In the rows, 128 means zero.
One hidden turn or mirror swaps the rows below in pairs. Which row is each named row swapped with?
The rows were stretched afterwards, more along some directions than others.
mume: [117 104 123  79 117 129 145 122 120 122 135 135 148 148 142 119 139 141
  87 149]
Komur: [110 100 116 161 119 131 125 114 131 138 166 127 107 148 151 120 140 126
 112 135]
Nuru: [111 123 113 131 135 122  98 125 112  99 141 107 147 110 103  94 130 109
 138 134]
gem: [ 99 123 179  90 113 119 122 127 166 155 157 106 107 133 111 159 124 130
 106 117]
Sil: [153 149 118 123 111 129 140 123 131 116 117 150 156 145 112 105 129 137
 133 144]
dubot: [149 146 108  97 124 137 147  91 104 133 132 176 166 166 150 132 158 143
 130 121]
lanu: [ 96 141 164 102 128 135 145 102 135 148 174 144 135  92 128 153 126 107
 110 112]
midek: [113 114 161 119 135 144 136 119 128 138 177 132  93 113 152 141 126 142
 110 112]
sabi: [137 101 127 152 140 117 138 117 131 152 139 144 114 163 154 118 155 110
 131 119]
nit: [120 115 121 118 114 111 100 146 148 132 113 146  84 108  96 175  98 144
 113 143]
zes: [121  79 156 112 130 123 118 141 152 127 155 109  77  98 119 118 130 136
 115 113]
maz: [145 113 119 122 167 115  91 138 104  94 126 122 132 127 120 117 137 142
 109 139]
geriz: [103 124 162 106 135  90 132 153 146 128 139 132  83 116 140 140 105 113
 128 128]
Romo: [120 120 112  90 117 109 102 111 117 131 136 170  94 122 115 156 123 150
 107 138]
Fisen: [155 145 112 142 174  98 118 144 116 114 131 139 122 120 158 135 131 142
 123 145]
Guku: [ 92 130 129 103 156 107 107 140 136 114 135 101 145 118  96  96 153 127
 124 135]
kaga: [ 99 154 107  97 148 132 127 131 104 101 128 130 166 151 106  99 152 125
 105 149]
tid: [120 115 123 179 132 140 130 131 131 142 141 134 118 150 151 129 143 114
 124 119]
Dizer: [102 165 152 128 125 130 153 145 132 144 123 140 111 101 117 171 108 122
 118 146]
barav: [153 134 159 122 133 140 119 124 157 153 144 119 123  89 129 148 125 123
 131 114]
rosuf: [125 156 132 126 139 129 121 138 118 112 104 117 186 137 122 131 143 126
 123 125]
kigub: [116 150 175 114 139 127 159 134 126 136 153 132 127 114 130 146 103  89
 113 123]
Zolip: [134  96 129 161 151 130 134 117 120 146 156 131 107 163 144 119 138 100
 122 112]
saza: [150 125 116 138 149 133 168 175 146 150 140 132 103 127 113 148  69  78
 150 140]
tepo: [ 81 134 151 102 103 159 140 135 165 150 141 108 116 108 115 170 117 122
 113 129]
kepib: [109 144 156 110 105 108 137 124 178 132 133 144 106 105 119 159 101 110
 125 128]
rekek: [122 141 119 122 150 121  92 135 122 108 130 126 149 158 117 102 141 123
 134 128]
bufa: [129  72 166  99 112 119 121 131 154 137 132 110  74 115 130 124 133 133
 107 126]
sugu: [105 145 182 109 137  96 135 131 152 137 146 111 123  90 128 137 112 122
 122 131]
Zubi: [126 123 100 103 157 141 122 154 129 138 130 106 139 124 128 114 127 142
 126 130]
kodo: [ 96 124 118  96 145 125 119 115 118 111 133 117 169 129 111 104 148 124
  97 139]
tiba: [ 89 132 130  91 139 131 152 116  76 120 155 133 145 145 156  97 133 134
 118 110]
Vos: [ 95 145 119 121 107 151 150 146 107 104 131 118 150 119 152 118 116 155
 116 139]
diza: [163 148 103 141 192  97 127 145 105 133 129 155 121 146 148 146 145 135
 138 130]
susa: [122 147 125 158 162 123 139 161  99 114 100 119 162 141 121 110 137 105
 126 140]
Vok: [106 120 112 119 136 113 124 141 149 108 119 121 143 148 105  99 134 108
 130 123]
bip: [ 95 121 168  94 111 128 117 131 171 142 151 110  83 128  99 145  95 135
 118 124]
kod: [144 121 137 118 150 134 141 119 133 147 167 156 125 127 117 168 141  94
 118 119]
Vevu: [102 154 156 124 121 116 150 115 132 135 158 114 120 108 121 139  89 145
 130 123]
nufo: [150 148 143 170 145 134 130 151 137 110 127 111 130  99 101 159 101 104
 137 130]
dipi: [125 103 120 121 120 101  99 130 130 129 149 146  90 108  98 159 106 141
 118 130]
rufis: [137 103 123  97 130  93 112 129 146 147 117 157  79 121  97 166 112 136
 121 139]
dun: [116 130 139 124 150  88 102 131 150 100 114 115 119 154  93 102 154 137
 122 136]
dupo: [ 92 126 110  90 132 124  91 133 131 124 140 114 145 156 119 120 166 129
 108 142]
Fid: [144 113 115 135 141 152 142 136 127 153 148 151 100 127 126 176  97  90
 143 134]
bava: [137 143 152 123 148 114 112  98 124 113 135 126 122 117  99 142 129 107
 118 130]
nidu: [152  83 140 100 129 135 147 127 152 151 132 123 102 138 106 155 102  89
 126 122]
giki: [148 122 135 117 112 136 137 102 110 119 114 141 160 162 120 115 133 161
 121 124]

gem pairs with dupo
saza pairs with Sil
Komur pairs with dipi
nit pairs with tid

